(in the rows, 128 means zero)
Each row of X is roughly a mix of the hidden directions of one of several groups.
X (140 x 11):
[[118 142 165 180 150 128 138 116 163  75 103]
 [151 101 109 172 146  75 124 130 149 171 157]
 [181 156  98 134 168 112 110 136 153 152 170]
 [114  99  85 100  99  85 120 145 113 180 138]
 [113 123  69 103 170 169 127 139 116 128 169]
 [158 131 123 107  94 200 141 162 151 115 136]
 [154 181 139 129 131 176 131 144 170  91 149]
 [182 144 165 132 157 176 116  87 116 132 117]
 [126 105  73 106 149 111 125 177 121 107 175]
 [167 162  86 121 144  83 114 111 128 178 135]
 [113 142  80  81  69 104 127 120 141 153 121]
 [129  76 127 162 156 186 147 130 104 144 154]
 [ 61 149 114 100  88 122 151 105 113 118  98]
 [ 65 102 118  68 113 128 135 138 119 143 158]
 [ 98 139 113 166  97  64 149  99 108 148 122]
 [150 175 105 159 166  96  89 111 161 124 112]
 [101  79 126 114 105 141 142 194  95 128 125]
 [174 162 129 179 126  90 142  79 135 126 125]
 [ 95 135 155 109 152 103 137  98  71 159  95]
 [ 85 126 112 152  96  70 128 149 109 153  92]
 [128 138 135 155 140 184 143 175 118 103  77]
 [122 152 156 139 195 146 124 105 171 155 108]
 [168 143 145 171 172  90 109  88 112 139 120]
 [105 110  80 110 125  66 109 159 121 161 132]
 [133 128 107 104  81 129 120 127  91 195 102]
 [147  99 176 144 175 175 131 114 145 156 148]
 [ 80  94 103 136 111  92 139 138  95 151  82]
 [ 76 106  96 145 140  95 134 177 141  92 142]
 [162 180 113 135 167 112 126  81 169 127 133]
 [123 153  99  75 106 164  83 110 141 157 107]
 [160 153 150 190 107 100 117 108 172 120 115]
 [120  66 138 182 152 119 123 100 105 102 116]
 [167 145 120 156 139  54 138 140 153 134 154]
 [ 86 103 104  66 106 141 115 172 113 137 125]
 [153 136 156 129 170  90 108 112 147 190 142]
 [152 182 172 148 147 147 120 139 132 112  75]
 [179 149 131 168 175 110 107  95 142 107 106]
 [123 100  90 161  87 106 118 180 111 103 151]
 [101  92 161 107 140 192 132 167 119 107 138]
 [166 158 140 154 111 173 138 148 151  96  82]
 [117  95 146 117 115 196 134 102  96  95 103]
 [143 133 125 199 155  74 119 115 134 112 109]
 [120 110 132 182 153 147 125  85 115  83  89]
 [ 80 103 118 109 145 156 143 180 139  93 161]
 [194 155 112 172 106 121 128  97 156 114 139]
 [165 126 112 158 171  73 105 109 103 149 150]
 [141 150 160 179 170 109 126 108 152  82 109]
 [127 152 105  69  66 124 124 142 115 148 151]
 [108 176 133 143 166 138 130  92 157 141  74]
 [185 161 143 150 169 157 105 111 153 100 121]
 [150 146 104 165  72  85 157 120 122  94 133]
 [113 116 116 108 188 101 109 111 152 173 163]
 [180 129 136 109 154 125 104 128 174 178 156]
 [151 138  87 163  99  61 142 137 141 109 141]
 [166 162  94 165  98  92 116  85 145 143 124]
 [101 102 103  93  95  97 120 116 109 183 158]
 [133 158 173 118 156 127 119 135 188 151 169]
 [ 78 118 129 141 140 123 134  83  96  95  76]
 [121 135  92  91 166  98 100 153 182 148 129]
 [137 154  83 111  78  67 126 116 117 140 139]
 [ 78 112 142  93 133 122 126 119  71 171 107]
 [102 112 116  65  91 138 128 122 104 178 143]
 [ 92  92 138 117 125 197 142 147  94 104 125]
 [199 140 132 164 152 103 111 150 148 134 158]
 [133 120 143 185 160  80 120  77 118 140 123]
 [115 111 136 116 100 198 141 159 136  80 136]
 [108 111 141 141 144  70 127 111  85 181 113]
 [103 124 114  93 143 212 132 120 118 112 122]
 [139 123 165 118 107 204 147 127 117  91 131]
 [102 152 133 148 124 114  85  53 135 146 115]
 [117 123 138  79  91 174 111 169 116 135 167]
 [207 158 138 142 145 151 113  95 135 116 121]
 [118 108 137 108 138 204 130 154 150  99 159]
 [151 157 125 102 120 124 118 110  79 166  69]
 [111  96 129 164 177 157 144 158 136  88 160]
 [103  73 103 193 134 121 142 142 135 126 157]
 [109 117  96  88  72 141 138 174 132  94 137]
 [133 140 102  74 117  96 122 151 141 178 170]
 [151 185 102 123 126 144 117  65 141  99 124]
 [191 132 139 152 136  95 108 139 182 124 152]
 [148  68 140 100 152 175 131 139 117 115 170]
 [171 151 103 113 135  89 116 129 138 194 150]
 [ 74 113 109  92  76 135 135 170 143 140 142]
 [ 90  99 103 101  80 170 146 144 114  93 120]
 [182 115 136 181 158 116 117  91 127 146 161]
 [189 150 138 171 168  98 107 107 139 126 114]
 [ 80 150 116  88  85 121 144  89 139 163 110]
 [115 147 121  70  83 163 122  94 111 152 104]
 [123 100 135 160 111  50 127 147 150 111 150]
 [132 150 165 129 177 193 130 116 157 119 111]
 [117 155 158 114 122 204 124 113 138  90 111]
 [ 91 144 133 163 147  99 134 156 150  72  92]
 [180 163 163 118 170 129 119  83 135 101 127]
 [147 138 118  73 158 134 112 165 129 119 188]
 [ 74 103 135 115  86 126 126 132 122 189 151]
 [158 147 183 121 108 177 165 133 132 104 102]
 [ 63  89 138 133  92 114 150 140  94 105 115]
 [ 91 108 100 126 160  65 115 147 120 125 169]
 [135 132 137 180  83  71 140 116 110 110 101]
 [ 90  90 132 133 157 165 104 176 162 131 152]
 [168 149 155 154 182 100 108 125 161 148 155]
 [125 126 159 179 142 123 137 110 183  80 148]
 [111 108 117  91 160 101 111 127 145 195 158]
 [ 67  93 131  98  90 108 145 151 115 157 147]
 [ 63 121 148  71 111 147 138 120 109 150 118]
 [133 102 153 126 116 200 134 123 102  80 119]
 [155 125 141 206 156 105 127  93 133 119 112]
 [190 142 111 120  96  95 141 133 129 100 177]
 [115 101 154  89 127 202 132 154 137 112 140]
 [110 131 142  73 137 202 135 142 129 143 115]
 [128 149 164 129 186 179 141 126 162 133 100]
 [150 117  96 168 148  52 116 119 122 120 131]
 [127 159 129  94 172 160 122 108 116 192 134]
 [101 103 121 151 130  66 140 177 123 162 113]
 [114  98 113 143  60 103 173 143 112 121 153]
 [150 141 122  89 120 207 128 148 151 132 148]
 [166 178  78 129 129  89 135  94 144 110 135]
 [ 77 146 150 130  94  62 142 112 141 129 115]
 [143 115 170 131  70 167 128 146 101  88 143]
 [ 78  93 105 118 140  82 121 179 113 145 136]
 [116 124  71 110  70 108 128 146  89 108 132]
 [121 132 160 145 143 210 107 129 147 102 128]
 [184 157 131 144 149 105 108 122 189 119 147]
 [119 129 133  59 153 180  95 142 127 135 110]
 [160 146 103 182 133  63 130 117 149 125 137]
 [155 168 116 111 166  95 133 147 175 162 157]
 [ 81 105 131 133  89  58 142 132 111 139 122]
 [136 157 158 156 183 154 109  88 167 126 125]
 [108  87  93  87  95 112 126 166  96 147 154]
 [129 101 124  66 112 128 132 168 123 169 169]
 [ 66  91 144 152 140 125 138 130 123  69 128]
 [ 76 104 124  78 145 100 128  97  94 150 147]
 [160 133 119  94 160  97 123 110 161 171 176]
 [108  83 143 101 169 169 109 172 142 143 147]
 [193 137 119 159 128  78 114 147 155 132 153]
 [138 143 123 119 104 170 128 131 180  63 127]
 [204 173 126 103 132 153 113 145 122 126 114]
 [203 105 112 164 149 111 106 146 139 117 147]
 [ 80 117 119  65 108 165 141 165 122 126 135]
 [ 91 108  63  83 140 140 133 123 103 141 103]]
In each list below, one row fits none of the groups, and each other row fits one group, some only roughly. Which row is it?
- k_44: [103 118 136 151 137  48 116  87 132 131 142]
- k_376: [122 125 128 196 127  75 125  93 153 114 113]
- k_548: [ 82 144 100 105  86 119 140 167 124 178 116]
- k_650: [195 142 101 136  83 102 122 142 163 118 143]
- k_374: [193 139  85 114 130 116 110 147 146 160 163]
- k_895: [174 118 156 135  95 179 143 118  84 102 123]
- k_965: [ 88  99 166 148 148 137 162 111 169 165 154]
- k_181: [111 144 181 119 158 169 128  81 126 160 104]
- k_101: [ 96 123 104  79  70 111 124 136 123 173 135]
- k_411: [120 111 126 151  83 112 140 123  65 119  79]
  k_548
- k_266: [201 164 150 161 139 151 116 133 153 114 128]
- k_307: [135 153  99  65 110 114 113 115 140 171 165]
- k_643: [ 84 113 113 139 116  76 123 123  78 172 117]
- k_446: [189 133 117 152 152  82 108  91 120 147 151]
- k_188: [ 87  83 140 104  97 157 134 129  78 104 105]
- k_649: [110 138 135 105 109 127 129  91  57 161  98]
- k_52: [148 122 132  74 130 176 129 162 142 127 180]
- k_448: [119 117  84 111 118 106 119 190 169  98 147]
- k_272: [128 142  81  57 107 135 132 154 122 150 153]
- k_17: [101 144 108  66  85 170 117 140 110 145 120]
- k_820: [130 131 168 126 189 173 109 100 164 131 126]
- k_962: [150 172 122 147 181 113 113 102 178 134 151]
- k_64: [138 179  80 144 120 101 133  93 100 113  88]
  k_188
- k_722: [106 131 132  97 139 121 118  56  76 142 134]
- k_226: [152 110 164 181 166 144 149 152 145  85 124]
- k_362: [175 157  98 140 109  65 122 139 151 144 150]
- k_808: [131 108 102 180 126  67 122 109 158 117 155]
- k_350: [151  84 169 153 112 154 127 166 139  77 134]
- k_734: [143 167 111 174 148  71 119  96 158 128 121]
- k_477: [147 153  97 165 141  68 109 107 167 150 132]
- k_274: [114  98 167  86 138 189 136 124  96 151 128]
- k_551: [104  88 146 190 134  87 117 105 105 127 104]
- k_879: [158 119 125 187 131  76 135 104  92 153 134]
- k_660: [ 99  97 144 104  92 171 158 167 125  90 142]
- k_526: [128 186 132 150 123 166 139 119 137  85  80]
  k_722
- k_85: [190 135 134 147 163  92 110  85 133 125 157]
- k_334: [ 78 119 146 156 178  97 132  91 100 130 105]
- k_418: [202 146 130 125 170 172 124 136 116 118 131]
- k_979: [ 63 114 112 100  76 101 139 113 126 140 109]
- k_2: [168 165 101  80 158 107 115 146 144 154 162]
- k_256: [180 157 135 157 165 108 115 122 157  77 132]
- k_887: [ 64 127 144 104 113 140 132 134 100 174  88]
- k_369: [ 83 111 114  83 153 101 122 120  72 155 129]
- k_211: [106 130 112 149 118 126 165 149 109 106  51]
- k_71: [163 137 104 135 135  99 120 163 171 132 190]
- k_762: [103 147 111  71 113 190 140 149 119 130 107]
- k_466: [178 154 124 153 157 148 101 106 187 125 139]
- k_605: [127 127 124 165 146  42 121 111 145 118 123]
  k_2
- k_881: [182 145  95 139  87  87 127 121 145 120 168]
- k_111: [ 78 137 136 144 109  77 131  99 131 137  73]
- k_753: [184 188 109 133 146 162 119 117 152 108 128]
- k_309: [116 150 127 136 164  84 127 136 178 134 185]
- k_403: [111 102 134 151 116 176 145 132  91  82  82]
- k_116: [116  81 106 130  76 104 142 148  76 118 112]
- k_817: [171 151 101 146 147  66 126 130 149 126 170]
- k_626: [ 98 123  89 158 111  93 123  83  97 120  84]
- k_634: [ 77 122 119  95  67 158 153 141 109 113 119]
- k_529: [103 100 146 117  71 177 146 139 126  90 104]
- k_176: [119  79 142 113  90 159 139 172  87 101 135]
- k_987: [176 112 119 169 140 116 133 150 182 122 170]
- k_830: [ 98 104 151 106 174 199 125 123 131 124 139]
  k_881
- k_341: [130  75 126 128  89  80 140 166 100 140 153]
- k_601: [ 86  59 149 102 119 152 137 156 116 140 147]
- k_385: [103 115  99 118  71  66 140 133 104 144 119]
- k_293: [163 160 176 143 172 169 116 102 136 132 106]
- k_248: [136 164 135 112 121 214 141 132 119 109 122]
- k_57: [ 95 139 140  65 107 129 145  99 103 170 103]
- k_421: [120 149 138 134 123 199 128 158 179 111 112]
- k_88: [ 99 137 171  96 161 166 122  98  95 141  93]
- k_409: [122 110 159  95 165 193 150 156 129 146 109]
- k_484: [ 89 108 101 115  67  97 152 153  97 127 139]
- k_956: [121 121  81 117  89  67 123 162 110 142 151]
- k_470: [174 162  89 151 119  75 121 134 159 110 147]
- k_665: [117 148 118 168 157  64 108 104 147 163 116]
- k_756: [144 145 129  61 136 160 111 125 146 158 175]
- k_591: [177 163 152 161 137 138 154 101 148  78 117]
  k_421
- k_597: [ 76 132 133 177 140 107 145 153 163  86 140]
- k_104: [194 171 146 149 147 109 103 106 109 142 108]
- k_115: [ 99 101 104 149 102  98 149 185 134  90 151]
- k_904: [195 169 117 160 146 117 127 113 160 132  99]
- k_8: [ 98 141  84  86  92 157 139 114  96 122  89]
- k_404: [147 125 173 155 113 163 125  72 122  89 105]
- k_323: [134 141 137 194 122  62 124 106 134 120 111]
- k_299: [196 156 141 125 185 140 114 118 126 112 145]
- k_944: [180 144 164 146 178 154 145 140 161 110 144]
- k_671: [ 91 139 148  61 119 176 134 154 127 114 137]
- k_531: [103 159 131 146  98 130 142 103 118  67  79]
  k_904
- k_936: [111 150 142 134 123  49 132 106 111 169 114]
- k_894: [161 171 141 181 140 142 124  93 173 108 128]
- k_358: [ 79 120 118  91  81 150 135 156 108 163 102]
- k_723: [176 168 115 142 155 101 114  97 163 113 168]
- k_951: [162 188 104 136 152  85 115 121 160 137 153]
- k_221: [156 146 126 118 145 207 116 153 158 126 107]
- k_429: [ 53  97 124 111  81 121 145 120 132 142 117]
- k_249: [146 158  88  94 164 112 112 122 164 159 170]
- k_925: [109  86 113 132  72 145 146 163 110  83 117]
- k_632: [ 83 101 141 127  61 120 152 146 122  93 112]
- k_60: [131 104  98 155 158  62 119  92 108 150 138]
- k_607: [159 191 136 122 170 145 124 106 174 133 137]
- k_754: [ 92  95 102 163 161 120 142 182  94 123 119]
- k_878: [140 162 102 176 147  81 117 127 178 109 131]
  k_221
- k_847: [163 127 124 150 157  68 111  75 117 135 149]
- k_586: [166 120 159 113 144 202 123 141 124  94 133]
- k_575: [ 67 125 116  62 121 127 119 140 114 157 110]
- k_152: [121 117 101 168 155  65 117 104 167 143 141]
- k_759: [111 147  89 128  78  91 143 177 103 120 107]
- k_312: [197 126  94 150 154 107 113 127 131 121 172]
- k_554: [118 166 179 120 176 160 119  96 149 145 107]
- k_912: [158 164 179 139 158 169 117 105 162 120 106]
- k_884: [ 52  96 119 139 112 137 149 134 111 147  92]
- k_329: [156 160 150  98 155 172 116 143 171 135 169]
- k_252: [142 179 146 133 152 125 137  66 169 142 113]
- k_353: [124 113 166 160 141  52 119 114 145 148 116]
  k_152
- k_11: [107 117 100  73  79 124 141 154 113 102 164]
- k_725: [206 144 133 166 133 145 127 102 152 106 127]
- k_691: [ 88 109 177 112 110 190 145 141 111 118 118]
- k_709: [137 162 127 120 167 163  99 113 197 124 125]
- k_829: [127 104  95  94 116 105 116 135 134 157 200]
- k_132: [124 114 205 137 110 166 150 126 126 124  92]
- k_232: [150 118 161 111 142 213 116 121 143 130 129]
- k_135: [ 91  85 121  79 107 137 141 179 101 129 138]
- k_443: [105 162  93  77 109 117 121  93 120 170 101]
- k_302: [183 166  93 120 149 153 112 124 171 108 152]
  k_11
- k_906: [120 146 148  55 147 173 120 116 143 137  99]
- k_617: [107 139 118 192 133  77 108  93 126 128  99]
- k_510: [124 100 113 112  75 114 146 174  92 167 145]
- k_410: [122 137 136  86 107 202 147 128 111 107 100]
- k_79: [130  84 127 183 140  63 133 136 118 115 133]
- k_260: [141 119 122  68  76 120 129 145 115 155 172]
- k_821: [107 112 190 160 104 168 119 103 118 103 103]
- k_351: [146 155 141 167 178 110 110  86 157 164 119]
- k_318: [168 125 161 159 152 155 121 140 175  82 110]
- k_97: [115 103  83 113  85  83 145 173 133 122 150]
- k_70: [ 90 130 160 179 128 131 132  77 100 164 116]
- k_954: [145  96 121 121  89 161 148 160  89  75 137]
- k_706: [ 75  91 120  97 115 113 143 180  93 128 134]
  k_318
- k_198: [179 112 157 118 117 197 142 124 141 114 151]
- k_279: [118 134 141 167 139 141 139 161 181  67 136]
- k_568: [129 180 118  86 138 186 137  98 146 118 105]
- k_543: [163 154 154 167 172 144 130 110 112 103  79]
- k_675: [108 161 119 162 172  79 109 119 163 161 121]
- k_674: [ 89 118 115  97  91  87 149 129  74 150 116]
- k_157: [ 90 102 142  78 156 158 137 149  87 162 130]
- k_791: [ 93  88 133 110  64 138 148 167 107 126 135]
- k_319: [171 137 139 174 154  94 117  81 157 115 150]
- k_968: [133 119 166 175 189 130 117  91 155 131 119]
- k_189: [137 116 102 104  70 143 152 141  81  86 123]
- k_702: [156 146 106 170 152  94 116 132 192 117 146]
  k_157
- k_160: [179 153 119 157 159 129  91  93 166 153 124]
- k_184: [164 123 151 113  92 186 139 161 125  87 115]
- k_518: [115 127 170  99 117 196 137 155 162 121 147]
- k_985: [164 134 109 127 157  70 107 115 142 179 150]
- k_304: [189 153 111 129 118 154 113 146 145  68 129]
- k_942: [116  69 149  98 153 156 104 120 121 169 161]
- k_483: [108 116 171  91 122 183 141 108  85 145 111]
- k_203: [151 168 118 108 149 100 118 122 148 195 159]
- k_474: [ 74  96 109 106  87 104 145 166  99 131 135]
- k_317: [129 165 100 140  74 110 153 129 100 105  80]
- k_192: [ 91 131 126  78  93 178 139 160 121 144 101]
  k_184
- k_984: [ 87 140 164 102 110 161 144  85  91 145 100]
- k_215: [ 87 104 121 153  86  66 151 133 149 127 145]
- k_748: [ 96 134 115 116  57 143 154 143 101  93 107]
- k_469: [116 131 144  72 154 193 118 123 146 158 134]
- k_395: [ 91 113 127  76 116 177 140 145  88 155 114]
- k_716: [110  84 169 127 157 191 123 141 124 149 147]
- k_785: [167 176 127 173 142 118 123  86 168 111 122]
- k_839: [171 131 161 192 141 139 131  94 152 102 126]
- k_730: [117 101 107 160 144  64 113 103 109 160 159]
- k_434: [165 160 135 179 147 112 113  71 145 144 117]
- k_846: [172 119 166 157 110 158 123 143 163  75 119]
- k_126: [193 140 137 136 168 183 109 137 135 121 140]
- k_780: [154 124 162 140 195 154 105  88 144 139 118]
- k_795: [104 143 107 160 162  61 104 115 125 160 114]
  k_215
- k_32: [182 142 146 155 120 167 121 141 164  77 130]
- k_141: [146 150 105 164 149  72 118  96 165 161 132]
- k_515: [ 94  97 134 149  91  83 145 135  74 131 102]
- k_771: [ 86 134 120 125  61 122 157 134  94 107  97]
- k_388: [102  92 171 156 169 173 126 151 149 120 148]
- k_40: [ 88  83 146 114  72 117 146 160 102 148 131]
- k_262: [136 146 129 143 163  75 105 109 165 175 156]
- k_86: [ 94 127 116  81 106 178 121 116  79 138 105]
- k_276: [153 168 139 173 111 117 127  74 133  88 106]
- k_993: [129 109 128 103  60 144 161 136  80 108 123]
- k_908: [149 123 146 197 113 155 146 124 168  97 108]
  k_86
- k_506: [ 88 129 121  91 126  68 114  98  99 162 125]
- k_397: [115 115 111 123 117  63 108 105 104 179 153]
- k_628: [ 83 104 169 107 187 144 123 130 109 158 125]
- k_99: [ 80 106 127 107  56 103 149 142 122 126 117]
- k_338: [127 143 155 189 185 131 125 112 155 112 102]
- k_35: [ 84  87  92  97 103 152 144 161 100 131 153]
- k_553: [ 88  81 130  84  97 150 146 164  99 139 139]
- k_246: [ 93 113  82 109  99  66 131 154 128 152 133]
- k_417: [ 74 109 151 108  86 101 147 171 130 100 118]
- k_426: [136 154 139 137  91 177 142 169 166 109  90]
- k_883: [184 143 164 179 144 142 142 103 115  94 128]
  k_417
